In the data rows, zero lies at 4.5, halfway between 4 and 5.
Every row has a hidden score. How much higher is the second row's score than the first row's in each pair? 10 means about the same, 20 much higher and 0 much lower. The score is a weighted sum of the row's numbers plus the product of two more (or one squared), each taken from its middle value.
[9 3 4 4 3 3 7 4 5 4 6 4 5 4 4 4 4 4]
[8 3 4 5 3 2 8 2 6 2 5 5 4 4 4 4 4 4]: 10
[8 3 4 4 3 3 6 4 5 5 5 4 5 5 4 4 4 4]
[3 3 5 0 5 2 3 2 1 5 7 5 4 4 4 4 4 4]: 11
[4 7 1 4 3 7 4 1 6 7 5 5 5 4 5 5 5 5]
[9 3 4 5 2 3 8 3 5 3 6 5 5 4 5 5 4 5]: 13
[2 1 5 1 3 6 6 5 5 3 2 4 5 5 4 5 4 4]
[6 5 5 4 6 7 1 5 5 4 4 6 5 5 5 5 5 5]: 10
[2 2 5 0 4 4 4 3 1 3 5 4 5 4 5 4 4 4]
[4 5 4 4 7 2 3 6 7 7 4 5 5 4 4 4 4 4]: 8
[3 3 4 8 5 5 4 5 5 6 6 5 5 5 5 4 4 4]
[3 3 5 1 5 3 3 3 2 6 7 5 5 5 5 5 5 5]: 9
[4 7 7 5 3 3 5 6 4 5 3 6 4 4 4 4 4 4]
[4 6 8 5 6 6 8 3 5 6 5 3 4 5 5 4 4 4]: 14
[4 5 6 4 7 5 4 3 7 4 5 5 5 5 4 4 4 4]
[5 4 4 6 5 2 4 3 6 4 3 5 4 5 5 5 5 4]: 12
[6 4 4 5 4 2 6 3 7 4 4 5 4 4 4 4 4 4]
[7 4 4 4 4 3 5 5 6 6 4 4 5 5 4 4 4 4]: 9
[4 5 4 5 7 2 4 7 7 7 5 5 5 5 5 5 5 5]
[9 3 4 4 3 6 5 5 2 6 5 3 4 5 4 5 5 5]: 13
[2 2 5 7 4 6 5 6 6 6 6 5 4 5 5 4 5 4]
[4 5 4 4 6 2 3 6 7 7 4 4 5 4 4 4 4 4]: 8
[7 4 5 4 5 6 2 6 4 7 4 4 5 5 5 5 5 5]
[2 2 4 9 4 5 4 4 3 5 7 5 5 4 4 4 4 4]: 14
[4 6 9 4 7 7 7 1 5 3 5 3 4 5 4 4 4 5]
[4 4 4 7 6 2 3 3 3 4 3 4 5 5 4 5 5 4]: 13
[3 3 4 8 5 3 3 2 1 4 3 4 5 5 4 5 5 5]
[3 2 4 9 5 5 4 4 2 5 6 4 5 4 4 4 4 4]: 11
[3 7 0 4 5 8 8 3 2 4 3 6 4 5 4 4 4 4]
[9 3 4 4 3 7 3 6 1 5 4 3 4 4 4 4 4 4]: 11
[6 5 7 4 7 8 1 4 5 0 5 6 4 4 5 5 5 4]
[9 3 4 4 3 6 4 5 2 6 4 3 4 4 4 4 4 4]: 13
[2 2 5 4 4 6 5 6 8 5 4 5 4 5 5 4 4 4]
[3 8 0 4 3 9 6 0 3 6 4 6 4 4 4 4 4 4]: 12
[2 1 5 3 3 7 6 6 7 4 3 4 5 5 5 5 5 5]
[8 3 4 5 3 3 7 3 6 3 6 5 5 4 5 5 5 4]: 14
[3 3 4 9 5 3 3 3 1 4 4 4 5 5 5 5 5 5]
[7 4 4 4 4 3 5 4 6 5 5 4 5 4 4 4 4 4]: 4
[4 6 1 4 6 5 6 4 5 6 4 6 5 5 5 5 5 5]
[8 4 5 4 5 8 1 6 2 4 3 5 4 4 5 4 4 4]: 11
[4 7 8 5 5 4 7 4 4 7 4 4 4 4 5 5 5 4]
[2 1 5 9 3 7 5 6 4 5 8 5 5 4 5 4 5 5]: 17
[5 4 4 5 5 2 4 3 6 4 2 5 4 4 4 4 4 4]
[4 6 1 4 7 4 6 6 3 4 4 4 4 4 4 4 4 4]: 11
[4 6 2 4 7 4 7 9 2 2 5 3 4 4 5 4 4 5]
[2 2 5 3 4 5 5 5 7 5 3 4 5 5 5 5 4 5]: 10
[4 5 4 4 7 2 3 6 7 7 4 4 5 4 4 4 4 4]
[6 4 4 6 4 2 6 3 6 3 4 5 4 4 5 5 4 5]: 13
[3 3 5 0 5 3 4 3 2 5 6 5 5 5 5 5 5 5]
[4 7 7 5 1 3 5 7 3 4 4 6 5 4 4 4 4 4]: 6
[4 5 4 5 7 2 4 7 7 7 4 5 5 5 5 5 5 5]
[8 3 4 4 4 4 5 5 5 6 4 4 4 4 4 4 4 4]: 12
[5 6 8 4 8 7 6 1 6 2 6 3 5 5 4 4 4 4]
[4 6 7 4 7 5 6 3 6 6 5 3 4 5 4 4 4 4]: 11
[6 5 6 4 7 7 1 4 5 2 4 6 4 4 4 4 4 4]
[4 5 3 4 7 3 4 7 6 6 4 4 5 4 4 4 4 4]: 10
[3 3 5 1 5 3 3 3 3 5 5 5 5 4 5 4 4 4]
[4 7 3 5 0 5 2 4 6 3 5 2 4 4 4 4 4 4]: 8
[4 6 1 4 5 6 4 2 6 7 4 6 5 5 5 4 4 5]
[8 3 5 4 4 8 2 6 2 6 3 4 4 4 5 4 4 4]: 12
[4 7 2 4 2 6 3 1 7 6 5 3 5 4 5 5 5 5]
[4 4 4 7 6 2 3 3 4 4 2 5 4 5 5 5 5 5]: 12
[5 4 4 7 5 1 5 2 4 2 2 4 3 4 5 4 5 4]
[5 4 4 5 5 2 4 3 7 5 3 5 4 5 5 4 5 4]: 8
[4 7 0 4 6 7 8 5 2 4 4 6 5 5 5 5 5 5]
[3 3 5 0 5 3 4 3 1 5 7 5 4 5 5 5 5 5]: 13
[8 3 4 4 3 4 6 5 5 6 5 5 5 5 5 5 5 5]
[3 3 5 0 5 3 3 2 1 4 7 5 4 4 5 4 5 5]: 9
[5 5 6 4 7 6 3 4 7 3 5 5 5 4 4 4 4 4]
[8 3 4 4 3 4 5 5 4 5 5 4 5 4 4 5 5 4]: 13
[7 4 5 4 5 8 1 6 3 5 4 5 4 4 5 5 4 5]
[7 4 4 4 5 5 3 6 4 7 4 4 4 5 5 4 4 4]: 9
[4 7 6 5 2 3 4 7 4 5 4 6 5 5 4 4 4 4]
[2 2 5 3 3 6 5 6 7 4 2 4 4 4 4 5 4 4]: 12
[6 4 4 5 4 2 6 3 6 3 4 5 4 4 4 4 4 4]
[4 7 4 5 2 4 2 5 6 4 5 3 4 5 5 4 4 4]: 8
[5 5 6 4 7 5 3 3 7 3 5 5 5 4 4 4 4 4]
[5 6 7 4 7 6 4 3 7 4 5 5 5 5 5 5 5 5]: 10
[4 7 3 5 2 5 2 3 7 6 5 4 5 5 5 5 5 5]
[3 3 4 8 5 3 3 2 1 4 3 3 4 5 4 5 5 4]: 15
[4 7 9 5 4 5 9 4 2 7 4 4 4 4 5 5 5 5]
[5 5 6 4 7 6 3 4 7 4 5 5 5 5 5 5 5 5]: 14
[2 1 5 0 3 6 6 4 4 2 2 4 5 4 4 4 4 4]
[4 5 4 5 7 2 3 6 7 7 4 5 5 5 5 5 5 5]: 10
[7 3 4 5 3 2 8 3 6 2 5 5 4 4 4 4 4 4]
[2 1 4 9 4 6 4 4 2 5 7 5 5 4 4 4 5 4]: 11
[2 1 5 5 3 7 6 7 8 5 4 5 4 5 5 5 5 5]
[8 3 4 5 3 2 8 3 6 2 6 5 4 4 4 5 4 4]: 15
[4 7 5 5 0 3 2 6 5 2 5 4 4 5 4 4 4 4]
[3 2 4 7 4 5 4 6 6 6 6 5 4 4 4 4 4 4]: 14
[1 0 5 4 2 8 7 6 7 3 3 4 4 4 4 4 4 4]
[4 7 2 4 2 5 3 2 7 6 4 3 4 4 4 4 4 4]: 10
[7 4 4 4 4 3 5 4 6 6 4 4 5 4 4 4 4 4]
[9 3 4 4 3 4 7 4 4 5 5 4 5 4 4 5 4 4]: 13
[4 8 0 4 4 9 7 0 3 6 3 7 5 5 4 4 5 5]
[7 4 5 4 5 6 1 6 3 5 3 4 4 4 4 4 4 4]: 10
[4 6 1 4 5 6 5 2 5 6 3 6 5 5 4 4 4 4]
[4 5 4 5 7 2 3 6 8 7 4 5 5 5 5 5 5 5]: 9
[4 6 8 5 7 6 7 2 5 5 5 3 5 5 5 4 5 5]
[9 3 5 4 4 8 3 6 2 6 4 4 4 4 5 5 5 5]: 11
[8 4 5 4 4 6 3 6 3 7 4 4 5 5 5 5 5 5]
[4 7 7 5 2 3 4 7 4 4 5 6 5 5 5 5 5 5]: 6
[4 7 5 5 2 3 2 6 5 4 5 4 5 5 5 4 4 4]
[8 4 5 4 5 8 1 6 3 4 4 5 5 4 5 5 5 5]: 12
[8 4 5 4 5 8 1 6 3 4 4 5 4 4 5 5 5 5]
[4 5 3 4 7 3 4 8 5 4 5 3 4 4 4 4 4 4]: 10
[3 3 4 9 5 4 3 3 1 4 4 4 5 5 4 5 5 5]
[4 6 2 4 7 4 5 7 5 4 5 4 4 5 5 5 5 4]: 8
[3 3 4 9 5 3 3 3 2 5 4 4 5 5 4 5 4 5]
[4 6 2 4 7 4 6 7 4 4 5 4 5 5 5 5 5 5]: 5
[2 2 5 8 4 6 5 6 5 6 7 5 5 5 5 5 5 5]
[4 7 4 5 1 4 2 5 6 4 5 3 5 5 5 5 5 4]: 5
[5 6 7 4 8 7 4 2 6 1 5 4 4 4 4 4 5 4]
[4 6 1 4 7 5 8 8 1 1 5 3 4 4 4 4 4 4]: 12
[1 0 5 7 3 8 6 7 6 5 6 5 4 4 4 4 4 4]
[4 7 2 5 2 6 3 2 7 6 5 3 5 4 5 5 5 5]: 9
[3 7 4 5 0 4 2 5 5 2 5 2 4 4 4 4 4 4]
[4 4 4 6 6 2 3 3 5 5 2 4 4 5 4 4 4 5]: 12
[5 5 6 4 7 6 3 4 7 3 5 6 5 5 5 5 5 5]
[4 7 4 5 0 5 2 4 6 3 6 2 4 5 5 5 5 4]: 7
[5 5 7 4 8 7 3 3 7 2 6 6 5 5 5 5 5 5]
[5 5 6 4 7 5 3 4 7 4 5 5 5 4 4 4 4 4]: 9
[4 7 3 5 2 5 2 3 7 6 5 3 5 5 5 5 5 5]
[4 7 4 5 0 4 2 5 6 2 6 2 4 5 5 4 4 4]: 8
[6 4 4 5 5 2 5 4 7 5 4 5 4 4 4 4 4 4]
[9 3 5 4 4 8 2 6 1 6 4 4 4 5 5 5 5 5]: 10
[6 4 4 5 4 2 6 3 7 4 4 5 4 5 5 5 5 5]
[4 6 7 5 5 4 6 5 5 8 4 5 5 5 5 5 5 5]: 8
[3 3 5 0 4 3 4 3 2 4 5 5 5 5 5 5 5 5]
[4 7 2 5 1 6 3 1 7 5 5 3 5 4 5 5 5 5]: 10
[7 4 5 4 5 7 2 6 3 5 3 4 4 4 4 4 4 4]
[2 2 4 8 4 5 4 5 4 6 6 5 5 4 5 4 4 5]: 14
[7 4 5 4 5 6 2 6 4 6 3 4 4 4 5 4 4 4]
[4 7 6 5 2 3 3 7 4 4 4 6 5 5 5 4 5 5]: 8
[8 3 4 5 3 3 8 3 6 3 6 5 5 4 5 5 5 5]
[7 4 5 4 6 7 1 6 4 4 4 5 4 4 5 5 5 5]: 7
[2 1 5 6 3 7 6 7 7 5 5 5 4 5 4 5 5 5]
[6 4 4 5 4 2 6 4 7 5 5 6 5 5 5 5 4 5]: 11
[7 4 4 5 4 2 7 3 7 3 5 5 5 5 5 5 5 5]
[3 3 4 1 4 3 3 3 3 4 4 4 5 4 4 4 4 4]: 8
[2 2 5 0 4 4 4 3 1 3 5 4 5 5 5 5 5 5]
[4 7 7 5 1 3 4 7 3 3 4 6 5 4 4 4 4 4]: 7
[5 5 6 4 7 6 2 4 7 3 5 6 5 4 4 5 5 5]
[3 4 5 2 5 2 3 3 3 7 7 6 4 5 4 5 4 5]: 16
[2 2 5 0 4 4 5 4 3 3 4 4 5 5 5 4 5 5]
[9 3 4 4 3 6 5 5 3 6 5 3 4 5 4 4 4 4]: 16
[4 5 4 5 7 2 3 6 7 7 4 5 5 4 5 5 5 5]
[4 7 0 4 4 8 6 1 4 6 4 6 5 4 4 4 4 5]: 12
[4 7 9 5 5 5 9 4 4 7 5 4 5 5 5 5 5 5]
[3 3 4 8 5 3 3 3 2 5 4 4 5 4 4 4 4 5]: 18
[3 3 5 0 5 2 3 2 0 4 7 4 3 4 4 4 4 4]
[8 3 4 4 3 3 7 4 6 4 5 5 4 4 4 5 4 4]: 9
[9 3 4 4 3 7 4 6 1 6 4 3 4 5 4 5 5 5]
[5 4 4 6 5 2 4 2 4 3 2 4 4 4 5 4 5 4]: 11
[3 3 5 1 5 2 3 2 2 6 7 5 3 4 4 5 4 4]
[6 5 5 4 6 6 1 5 5 5 4 6 5 5 5 5 4 5]: 2
[4 7 4 5 2 4 2 5 6 4 5 3 4 5 5 4 4 4]
[4 7 1 4 3 6 3 1 6 6 4 4 5 4 4 4 4 4]: 12
[4 5 4 4 7 3 4 7 6 6 5 4 5 4 5 4 5 5]
[6 4 5 4 6 6 1 5 5 4 4 5 4 4 4 4 4 4]: 11
[2 2 5 0 4 4 5 3 2 3 4 4 5 4 5 4 5 4]
[4 5 4 4 7 2 4 7 6 6 5 4 5 4 4 4 4 4]: 10
[3 2 4 9 4 4 3 3 0 4 5 4 5 4 4 4 4 4]
[4 6 1 4 7 5 7 8 3 3 5 4 5 5 5 5 5 5]: 3
[7 4 4 5 4 2 7 3 6 2 4 5 4 4 5 4 4 4]
[3 4 5 1 5 2 3 3 2 6 8 6 4 5 4 5 5 5]: 16
[7 4 4 5 4 2 7 2 6 2 4 5 4 4 5 4 4 4]
[4 6 1 4 7 5 7 7 3 3 5 5 5 5 5 5 5 5]: 8
[4 7 8 5 1 4 6 7 2 4 4 7 5 4 5 4 5 5]
[4 5 3 4 7 3 5 8 5 4 5 3 4 4 4 4 4 4]: 13
[7 4 4 4 4 3 5 5 6 6 5 5 5 5 4 5 5 4]
[8 3 4 4 4 5 5 5 4 6 5 4 5 5 5 5 5 5]: 8
[3 3 5 0 4 3 4 3 3 4 4 4 5 4 5 4 4 4]
[2 1 5 2 3 6 6 5 6 3 2 3 4 4 4 4 4 4]: 9
[6 4 4 5 4 1 6 2 6 2 4 5 4 4 5 4 4 4]
[4 7 1 4 2 7 3 1 6 6 4 3 4 4 4 5 4 4]: 8
[8 3 4 4 4 4 5 5 5 6 5 4 5 5 5 5 5 5]
[2 1 5 1 3 7 7 5 6 3 2 4 5 5 5 5 5 5]: 7
[2 0 5 6 3 8 7 7 7 4 5 5 4 4 4 5 5 5]
[3 3 4 9 5 3 3 2 0 3 3 3 5 5 4 4 4 4]: 19
[4 7 5 5 1 3 2 7 5 3 5 5 5 5 5 4 4 5]
[8 3 5 4 4 6 3 6 3 7 4 4 4 5 5 5 5 5]: 10
[5 4 4 6 5 1 4 3 5 4 2 4 4 4 4 4 4 4]
[4 7 5 5 1 4 2 5 6 4 5 4 5 5 5 5 5 5]: 7
[2 2 5 1 3 5 5 4 5 3 2 4 5 4 4 5 4 4]
[5 4 4 5 5 1 4 3 6 4 3 5 4 4 4 4 4 4]: 10
[4 6 2 4 7 4 6 7 4 4 5 4 5 5 5 5 5 5]
[5 6 7 4 7 7 4 3 7 2 6 5 5 5 4 4 5 5]: 7
[9 3 4 4 3 5 6 5 3 5 5 4 4 4 4 4 4 4]
[9 3 4 5 3 4 7 4 6 5 6 5 5 5 5 5 5 5]: 10
[4 4 4 8 6 2 3 3 2 4 2 4 4 5 4 4 4 4]
[3 3 5 1 4 4 4 4 4 5 4 4 5 5 5 4 4 4]: 7
[4 5 3 4 7 3 5 8 5 5 5 4 5 4 5 5 5 5]
[4 6 2 4 7 4 6 8 3 3 5 4 5 4 5 5 5 5]: 10
[5 6 7 4 7 6 4 3 7 3 5 5 5 5 4 4 4 4]
[2 2 5 1 4 5 5 5 5 4 2 4 5 4 4 5 4 4]: 10
[8 4 4 4 4 6 3 6 4 7 4 4 5 5 5 5 5 5]
[7 4 5 4 5 6 1 6 3 5 3 4 4 4 4 4 4 4]: 9
[4 6 0 4 7 6 8 7 1 2 5 5 4 5 5 5 5 5]
[5 4 4 5 5 2 4 4 7 5 3 5 4 5 5 5 5 4]: 11
[9 3 4 4 2 5 7 5 3 5 5 4 5 5 4 5 5 5]
[4 5 4 4 7 2 3 6 7 6 4 4 4 4 4 4 4 4]: 8
[4 7 6 5 3 3 4 7 5 5 5 6 5 5 5 5 5 5]
[4 6 2 4 7 3 5 8 4 3 5 3 4 4 4 4 5 4]: 14
[4 7 9 5 3 5 8 5 2 6 4 5 4 4 5 5 5 5]
[4 4 4 6 6 2 3 3 5 5 2 4 4 5 4 4 5 4]: 15
[6 4 4 6 4 2 7 3 6 2 4 6 4 5 5 5 5 5]
[5 5 6 4 7 5 3 4 7 4 5 5 5 4 4 4 4 4]: 8
[4 7 9 5 6 6 9 2 3 5 5 2 4 5 5 5 4 4]
[4 6 0 4 6 6 6 4 3 4 4 5 4 5 4 4 4 4]: 14
[2 1 5 6 3 6 5 6 7 5 4 5 4 4 4 4 4 4]
[4 6 8 5 7 5 7 3 6 6 5 3 5 5 5 5 5 5]: 10
[4 6 6 4 7 5 5 3 7 5 4 4 4 5 4 4 4 4]
[5 4 4 6 5 2 4 2 5 3 2 5 4 4 5 4 5 5]: 11
[4 7 6 5 2 3 3 7 5 5 4 6 5 5 5 5 5 5]
[4 7 4 5 1 4 2 4 7 4 6 3 5 5 5 5 5 5]: 11
[4 4 4 6 6 2 3 3 5 5 2 4 4 5 4 4 4 4]
[5 5 5 4 7 6 1 4 6 3 4 5 4 4 4 4 4 4]: 9
[8 3 4 5 3 3 8 3 6 3 6 5 5 4 4 4 4 4]
[2 1 5 8 3 8 6 6 6 5 7 5 4 4 5 4 5 4]: 10
[4 5 3 4 7 2 4 7 6 5 4 4 5 4 4 4 4 4]
[4 6 7 5 6 4 6 4 5 7 4 4 4 5 4 4 5 4]: 12
[3 3 4 8 5 3 3 2 1 4 3 3 4 4 4 4 4 4]
[2 1 5 6 3 7 6 7 7 5 5 5 4 4 4 4 4 5]: 3
[4 6 1 4 7 5 7 8 1 1 5 3 4 4 4 4 4 4]
[9 3 4 4 2 4 8 4 5 3 6 5 5 4 4 5 4 4]: 12
[7 4 4 5 4 2 7 3 7 3 5 5 5 5 5 4 4 5]
[7 3 4 5 3 2 7 2 6 2 5 5 4 4 5 4 4 4]: 12
[5 6 7 4 7 6 3 3 6 2 5 5 4 5 4 4 5 4]
[9 3 4 4 2 5 8 4 4 4 7 5 5 5 5 5 5 5]: 14
[3 2 4 9 4 5 4 4 2 5 6 4 5 4 4 5 5 4]
[4 7 8 5 6 5 8 3 4 6 4 3 4 5 5 5 4 4]: 4
[4 4 4 6 6 2 3 3 5 5 2 4 4 4 4 4 4 4]
[6 4 4 5 5 2 6 3 7 4 5 6 5 5 5 5 5 5]: 10
[4 6 2 4 7 5 7 9 2 2 6 4 5 5 5 5 5 5]
[4 8 9 5 2 4 8 6 1 6 4 6 5 4 5 5 5 5]: 3
[4 6 7 4 7 5 5 3 6 5 5 4 5 5 4 4 4 5]
[4 3 4 9 5 3 3 2 1 3 2 3 4 5 4 5 5 5]: 16
[4 6 2 4 7 4 6 8 4 4 5 4 4 5 5 5 5 5]
[3 8 0 4 2 9 5 0 5 6 4 5 5 4 4 4 4 4]: 10
[4 6 8 5 7 6 7 3 6 6 5 3 5 5 5 5 5 5]
[3 3 5 1 5 2 3 3 3 5 6 5 4 4 4 4 4 4]: 12
[4 6 0 4 7 6 8 7 1 2 5 4 4 5 5 4 4 4]
[8 3 4 4 3 3 7 4 6 5 6 5 5 5 5 5 5 5]: 11
[9 3 4 4 4 7 3 6 2 6 3 3 4 4 4 4 4 4]
[4 5 4 5 7 2 4 7 7 7 5 5 5 5 5 5 5 5]: 9
[4 7 7 5 2 3 4 7 3 5 4 6 5 4 4 5 4 4]
[4 7 6 5 1 3 3 7 4 4 4 6 5 5 5 5 5 5]: 13
[4 6 2 4 7 3 6 8 3 3 4 3 4 4 4 4 4 4]
[5 4 4 6 5 1 5 2 5 3 3 5 4 5 5 5 5 5]: 11
[4 7 6 5 2 3 3 7 5 5 4 5 5 5 4 5 5 4]
[3 4 4 1 5 2 2 2 2 6 7 5 3 4 4 4 4 4]: 19
[8 4 4 4 4 6 3 6 4 7 4 4 5 5 5 5 5 5]
[2 2 4 9 4 5 3 4 2 5 6 4 5 4 4 4 4 4]: 15
[4 8 0 4 4 9 7 1 3 5 4 7 5 5 5 5 5 5]
[1 0 5 7 3 8 7 7 7 5 6 5 4 4 4 4 5 5]: 6
[4 6 8 5 5 4 7 4 4 7 4 4 4 4 5 4 4 4]
[3 3 4 8 5 3 3 3 2 5 4 4 4 4 4 4 4 4]: 16
[7 4 4 5 4 2 7 3 7 4 5 6 5 5 5 5 5 5]
[3 3 5 0 4 3 4 2 1 4 5 4 5 4 5 4 4 4]: 9
[3 3 4 9 5 3 3 2 0 3 3 3 5 4 4 5 5 5]
[5 4 4 6 5 1 4 2 5 3 2 5 4 4 4 4 4 4]: 2
[5 6 8 5 7 6 6 3 6 4 5 4 5 5 5 5 5 5]
[7 5 6 4 7 9 1 5 4 2 5 7 5 5 5 5 5 5]: 10
[2 2 5 1 4 5 5 5 5 4 2 4 5 5 5 5 5 5]
[4 6 1 4 6 5 6 6 4 5 4 5 4 5 4 4 4 4]: 12
[8 4 5 4 5 7 2 6 3 6 4 5 5 5 5 5 5 5]
[5 5 7 4 8 7 3 3 7 2 5 6 5 5 4 5 5 5]: 9
[9 3 4 4 3 5 5 5 3 6 5 4 5 5 4 5 5 5]
[9 3 4 4 2 4 8 4 5 3 6 4 5 4 4 4 5 4]: 10
[5 4 4 6 5 1 5 2 6 3 3 5 3 4 4 4 4 4]
[4 5 4 4 7 2 4 7 7 6 4 4 5 4 4 4 5 5]: 6
[2 2 5 1 4 5 5 5 5 4 2 4 5 4 5 5 5 5]
[5 6 8 4 8 8 4 2 6 0 6 5 5 5 4 5 5 5]: 10
